500 stands for zero in the data rows.
Here are some points, each followed by its number:
[345 555 200 822 144 399 484 545 465 661 391 372 549 730 495 469 325 634
 376 513 621 648 484 360] 0
[444 598 584 463 553 414 389 492 435 574 488 471 398 489 459 568 561 555
 537 536 417 428 680 466] 1
[397 536 579 527 472 346 521 515 472 567 656 397 445 530 427 534 482 682
 504 643 469 336 632 476] 2
[344 539 652 267 556 408 637 587 451 410 432 461 602 420 332 523 477 464
 509 619 635 625 499 554] 3
[437 510 636 566 0 168 271 701 666 337 508 431 521 536 598 424 449 745
 432 512 439 780 662 625] 4
[509 510 409 483 401 418 622 524 473 565 406 350 425 636 439 383 455 584
 300 577 549 525 519 551] 5
[423 388 420 427 285 258 249 836 260 348 543 986 512 483 736 885 321 745
 620 528 904 499 507 330] 6
[427 523 547 418 563 301 561 539 509 490 637 564 521 504 446 483 648 598
 458 699 441 438 611 502] 7
[510 440 725 762 624 566 643 553 354 448 356 671 403 419 662 643 446 483
 591 525 654 533 603 345] 8
[407 480 458 377 607 403 542 568 568 485 583 551 588 516 459 560 542 539
 482 712 458 488 543 475] 9
[510 482 584 669 541 665 535 264 460 568 494 411 537 391 596 440 545 566
 447 402 514 554 521 438] 10
[754 443 252 602 460 736 531 399 437 597 566 577 491 631 467 465 398 314
 507 255 332 331 213 452] 11
[265 507 469 679 677 648 475 597 467 430 353 303 477 667 421 449 497 628
 372 556 631 427 434 505] 12
[348 537 504 404 545 371 557 612 511 446 630 566 617 502 383 577 578 537
 482 739 424 455 560 432] 13
[380 561 551 733 516 555 526 301 462 580 483 404 597 328 541 534 434 574
 473 493 569 539 446 570] 14
[563 659 553 400 505 482 566 632 434 578 543 687 611 619 444 464 500 490
 457 646 501 498 583 513] 15
[580 448 620 375 666 498 506 560 557 339 380 486 521 511 371 509 430 521
 335 432 519 699 421 449] 16
[453 398 624 802 364 324 485 391 508 466 569 905 523 469 777 503 508 804
 617 610 565 479 641 461] 17
[427 589 569 412 601 446 610 613 481 452 602 540 541 586 446 450 531 514
 450 589 509 522 506 543] 18
[402 485 450 519 529 523 421 586 432 388 297 336 403 608 435 597 412 608
 388 446 578 507 385 394] 19
[256 473 469 644 628 556 464 621 441 428 445 311 531 585 401 463 456 586
 355 611 590 491 415 465] 20
[557 520 489 370 79 335 251 697 445 313 640 912 554 544 468 909 241 785
 529 445 927 565 553 444] 21
[403 735 382 615 70 340 369 446 607 247 370 514 432 485 703 374 566 798
 541 577 444 540 651 570] 22
[495 547 538 422 574 486 621 490 448 527 572 561 560 593 437 402 534 534
 476 585 471 519 576 536] 23
[502 461 485 612 460 563 549 571 493 442 488 633 459 498 601 498 449 481
 555 546 488 494 639 500] 24
[544 484 609 405 641 472 495 582 537 385 415 466 520 497 382 539 427 533
 327 458 522 646 429 467] 25
[701 600 340 570 370 519 503 305 481 635 428 572 417 372 542 426 608 376
 972 256 420 474 565 450] 26
[494 530 713 336 560 476 495 591 639 440 540 425 577 506 387 323 551 490
 327 428 573 810 574 658] 27
[513 567 480 376 600 491 465 419 507 468 443 421 544 332 563 356 565 371
 623 463 359 698 705 441] 28
[795 532 316 528 91 425 437 652 576 397 607 801 389 528 359 675 493 609
 396 376 736 576 543 707] 29
[533 417 637 370 768 493 465 578 581 575 657 373 706 591 511 302 557 569
 391 483 541 660 485 509] 30
[785 497 327 463 427 803 434 389 536 625 401 584 228 584 460 308 666 166
 592 310 338 357 326 364] 31
[638 447 194 842 417 795 365 621 660 714 462 530 398 743 620 532 802 310
 580 199 280 20 123 502] 32
[308 503 775 999 578 545 449 225 294 539 350 593 622 239 828 543 643 686
 508 575 566 794 513 364] 33
[900 775 216 800 472 749 436 121 431 754 335 229 507 197 788 376 598 197
 952 0 273 609 201 389] 34
[348 518 598 353 521 478 599 651 704 386 536 434 612 619 419 509 524 532
 568 654 367 391 511 587] 35
[324 514 647 366 426 417 578 715 710 356 552 463 627 625 419 509 497 586
 549 693 383 441 536 623] 36
[387 648 563 523 481 365 455 651 479 580 590 421 504 456 418 656 385 625
 317 613 550 437 491 554] 37
[516 431 659 554 622 744 591 255 582 594 504 537 408 437 303 428 537 523
 502 519 434 422 444 526] 38
[516 442 653 563 585 727 576 378 526 579 520 481 391 427 312 456 566 504
 499 609 416 435 441 480] 39
[950 459 233 797 695 975 424 537 377 693 442 712 317 980 697 627 736 0
 785 132 497 73 93 712] 40
[521 528 810 385 5 365 547 481 852 492 457 628 303 415 337 374 399 800
 317 707 463 698 732 920] 41
[293 372 108 466 463 296 409 601 383 356 718 292 635 412 597 789 251 416
 120 311 518 545 273 497] 42
[601 544 382 427 455 544 518 480 459 350 255 396 272 520 410 502 495 564
 406 299 668 553 459 359] 43
[565 505 480 512 520 545 598 486 502 523 522 492 443 505 506 498 598 426
 456 426 510 479 511 558] 44
[636 428 418 520 448 469 614 534 340 511 476 612 533 625 659 572 455 409
 535 274 453 295 426 379] 45
[567 453 468 461 551 444 585 406 425 569 501 488 453 492 491 466 577 490
 509 442 442 510 600 278] 46
[303 468 574 503 557 375 576 552 480 367 599 669 626 499 639 400 565 493
 466 579 518 624 617 563] 47
[526 402 670 636 608 810 605 352 513 629 532 500 358 438 275 442 577 516
 516 617 401 367 404 493] 48
[492 517 515 448 542 268 486 508 518 558 687 589 560 488 424 543 627 528
 409 557 515 404 568 473] 49
[406 489 434 568 632 609 503 479 376 379 325 359 396 584 461 472 421 612
 374 518 635 430 432 369] 50
[426 484 463 318 460 398 463 618 487 480 537 407 561 489 431 653 370 562
 367 574 512 390 475 515] 51
[410 485 529 711 506 606 550 300 526 581 460 434 514 395 476 551 539 528
 552 428 520 606 439 510] 52
[526 365 629 540 543 792 537 337 573 502 551 544 361 519 360 475 560 442
 402 509 391 422 443 577] 53
[627 441 478 476 532 640 541 502 508 561 511 528 465 533 350 431 567 425
 489 525 361 329 500 557] 54
[445 429 504 462 681 518 615 490 392 437 506 502 587 461 461 575 567 429
 579 585 573 493 526 386] 55
[588 414 691 746 585 794 525 342 531 584 489 468 359 439 303 449 646 479
 549 585 388 437 336 534] 56
[408 587 555 397 585 427 600 598 457 434 614 535 534 594 438 423 533 528
 467 583 506 515 514 521] 57
[434 629 564 447 315 441 519 499 588 504 623 652 468 566 359 548 305 744
 444 730 597 571 604 542] 58
[404 522 507 473 572 501 596 523 473 469 583 392 578 403 489 403 579 438
 498 669 510 583 559 560] 59
[353 478 398 561 651 680 522 441 413 363 319 410 380 617 430 459 446 593
 466 485 591 440 453 401] 60
[805 511 223 466 459 589 392 742 689 474 614 509 649 530 590 218 409 226
 274 372 336 512 367 533] 61
[452 442 593 283 596 401 418 540 650 306 467 319 633 475 455 490 473 397
 673 668 311 649 526 549] 62
[610 522 452 453 639 694 498 437 506 575 471 480 364 505 553 378 557 282
 668 234 371 317 441 547] 63
[420 343 709 366 643 446 502 517 446 548 582 310 591 627 455 328 671 508
 325 467 566 817 560 549] 64
[657 587 373 690 627 524 485 391 280 461 463 347 484 225 735 562 269 285
 732 366 437 647 354 541] 65
[999 620 276 581 69 545 467 548 611 420 608 701 219 426 257 420 362 491
 308 284 477 651 552 867] 66
[354 471 752 552 472 381 457 678 615 307 476 575 519 519 621 717 386 720
 619 583 520 500 406 498] 67
[580 400 608 429 731 461 484 589 576 498 457 453 573 628 425 300 466 623
 365 482 528 744 477 553] 68
[559 386 205 383 428 528 438 471 498 505 551 434 434 518 562 588 655 325
 460 284 287 478 568 459] 69
[767 415 218 582 431 738 556 450 422 588 609 618 505 713 419 463 358 303
 456 272 313 286 168 446] 70
[565 428 610 430 688 417 494 573 621 502 499 479 603 629 463 287 473 633
 396 490 519 738 529 565] 71
[484 485 678 469 585 505 518 361 394 601 408 751 453 626 585 446 577 602
 583 367 777 466 538 323] 72
[335 515 476 414 588 358 580 546 415 503 588 487 566 574 398 455 540 530
 419 716 446 483 600 511] 73
[762 819 283 477 399 571 484 236 548 571 361 438 443 171 830 462 516 188
 663 40 454 488 362 530] 74
[376 516 467 482 541 351 520 573 413 404 596 526 649 454 517 416 557 467
 421 695 415 561 580 525] 75
[188 404 586 401 511 533 502 791 453 417 518 286 546 472 391 727 228 608
 457 797 492 332 288 439] 76
[568 455 681 385 712 450 506 544 540 472 478 438 509 556 434 334 461 555
 342 444 588 823 526 531] 77
[373 526 546 816 546 606 515 265 428 632 477 384 581 317 542 564 444 577
 444 479 573 493 397 544] 78
[350 477 402 402 513 313 483 568 434 461 621 438 593 472 494 599 561 458
 432 575 440 478 526 431] 79
[461 490 377 481 591 297 492 554 524 508 486 327 505 595 493 348 456 501
 431 698 509 517 516 492] 80
[534 521 761 324 631 505 534 602 639 479 596 379 573 505 358 284 526 481
 326 433 590 835 559 682] 81
[360 518 493 452 547 327 520 585 443 462 612 552 572 504 439 549 564 603
 479 641 516 461 547 477] 82
[460 555 469 442 338 361 469 506 493 586 743 363 461 564 435 573 360 667
 451 663 407 277 580 345] 83
[535 421 516 418 485 487 532 469 543 467 462 639 536 558 470 604 530 368
 476 476 560 429 521 509] 84
[373 520 451 457 478 298 467 552 417 475 575 412 563 466 506 556 542 468
 517 528 470 475 530 399] 85
[493 366 550 480 405 444 446 466 507 501 498 523 446 479 610 500 488 527
 575 348 537 406 558 384] 86
[348 612 675 968 616 688 407 175 312 465 276 506 591 164 742 621 554 558
 508 368 618 719 592 233] 87
[736 260 261 661 502 781 522 518 524 541 492 534 227 600 643 349 623 348
 589 379 442 196 266 550] 88
Which point above is nearest to each new point by angle? Its number follows each.
[482 422 577 735 372 378 503 424 507 483 551 828 515 475 706 495 491 723
 590 577 533 481 574 502] 17
[543 507 534 528 379 471 624 568 390 566 462 699 534 665 513 564 547 512
 408 554 695 419 511 544] 15
[448 397 615 726 420 359 506 402 500 475 563 835 538 471 717 499 517 744
 595 614 550 468 628 463] 17
[556 561 548 366 642 553 441 321 448 489 424 568 549 406 469 392 473 366
 642 343 509 513 628 464] 28
[439 416 511 440 707 513 612 453 363 449 498 509 607 479 445 580 588 408
 585 564 601 480 503 364] 55
[508 427 547 483 585 554 653 533 520 524 556 484 492 507 519 507 632 415
 458 570 499 436 523 566] 44
[440 505 463 522 584 582 438 515 447 394 268 373 392 565 448 556 459 568
 434 363 558 501 388 423] 19
[685 616 666 406 0 385 576 458 764 479 576 613 270 358 254 408 340 759
 221 719 420 848 816 976] 41
[425 467 456 372 603 415 570 601 553 463 619 554 587 514 437 554 527 554
 436 748 433 492 535 476] 9
[424 493 477 403 634 474 545 418 507 523 588 492 499 509 491 456 566 365
 495 493 447 384 494 532] 63
[733 491 315 359 0 215 277 887 300 337 630 928 557 547 511 960 297 715
 502 275 965 560 570 495] 21
[478 417 594 506 528 577 594 581 546 386 485 582 461 479 428 499 461 544
 498 611 468 477 704 535] 24
[434 474 437 598 490 554 397 446 445 395 216 347 395 516 498 605 480 558
 449 347 571 525 412 377] 19
[489 487 749 671 687 668 634 555 473 536 460 690 394 565 645 593 427 563
 499 547 608 495 613 435] 8
[519 388 540 512 450 463 427 420 444 524 492 530 457 418 635 488 516 483
 603 274 542 425 581 344] 86
[428 521 594 342 599 451 402 395 489 408 369 548 520 367 415 510 506 355
 561 417 457 622 629 465] 28
[365 406 577 705 382 229 320 611 259 448 467 944 680 507 766 713 399 831
 715 453 899 526 595 336] 6
[446 432 635 655 606 323 492 535 406 477 544 819 534 391 727 444 519 723
 589 569 634 691 682 531] 17
[567 445 418 417 337 148 178 663 88 415 606 947 744 524 704 955 253 725
 661 405 879 408 496 295] 6
[498 442 486 462 690 567 590 444 399 498 500 499 565 498 440 539 615 362
 601 539 558 472 471 398] 55
[548 437 658 695 576 701 518 392 517 558 512 471 388 450 333 479 634 497
 536 596 413 430 369 520] 56
[893 445 236 999 515 850 406 22 311 701 299 274 178 444 748 447 536 134
 926 0 310 587 188 461] 34
[336 553 175 849 73 353 511 541 476 698 405 394 597 749 517 455 322 652
 380 512 624 712 503 357] 0
[474 524 609 603 49 249 308 639 614 393 510 425 527 526 589 427 470 688
 480 492 424 718 623 579] 4
[335 507 467 403 583 332 561 547 408 491 588 493 563 558 388 456 560 534
 424 716 431 500 599 509] 73
[524 457 560 687 603 428 283 639 592 518 287 395 483 674 481 496 514 612
 416 467 454 565 321 449] 19
[452 505 568 491 565 528 573 625 538 501 470 549 565 679 553 571 526 501
 411 527 627 497 446 535] 18
[880 533 269 558 0 430 396 698 594 373 630 867 364 555 338 709 461 640
 377 328 792 585 531 789] 29
[525 508 595 311 695 513 467 322 461 467 431 624 585 407 425 395 481 386
 585 359 528 559 644 504] 28
[551 430 647 734 578 767 506 359 488 560 468 427 365 451 333 476 618 496
 527 551 422 433 333 495] 56
[520 525 547 738 517 709 524 222 452 550 495 410 523 352 615 459 519 564
 455 389 525 506 485 417] 10
[636 616 538 354 638 420 392 255 508 473 425 406 557 288 588 470 653 378
 637 324 441 660 546 489] 28
[409 440 566 369 640 481 590 526 356 499 587 484 537 448 412 609 573 474
 536 594 611 472 444 439] 55
[382 484 416 608 645 639 491 447 346 347 281 302 389 582 455 472 392 648
 376 491 657 413 411 324] 50
[467 466 603 713 575 299 480 540 393 454 552 903 516 340 773 459 488 759
 630 580 660 707 697 532] 17
[441 510 757 489 55 227 539 767 521 400 619 549 556 394 534 460 349 752
 471 549 449 697 695 769] 4
[450 467 454 332 486 397 437 587 452 504 540 435 557 447 442 652 386 529
 361 546 519 404 487 497] 51
[495 468 693 688 632 526 627 538 386 457 406 648 425 420 611 621 481 480
 555 540 610 521 598 367] 8
[489 524 483 442 673 568 525 379 527 547 415 406 531 309 530 394 512 459
 623 405 519 489 569 500] 28
[534 635 550 400 499 469 557 634 452 562 551 669 589 590 454 470 498 512
 448 649 488 496 583 514] 15
[356 451 583 490 592 385 558 560 505 395 579 635 622 531 605 375 548 520
 444 560 515 648 596 566] 47
[508 359 211 392 398 484 396 488 518 476 551 439 473 500 589 631 629 321
 494 292 286 486 603 453] 69
[347 469 462 624 623 625 507 484 374 381 319 303 420 572 442 524 360 656
 381 545 630 400 397 364] 50
[482 429 548 330 573 407 383 526 629 334 429 318 584 498 496 476 469 369
 690 604 305 608 526 562] 62
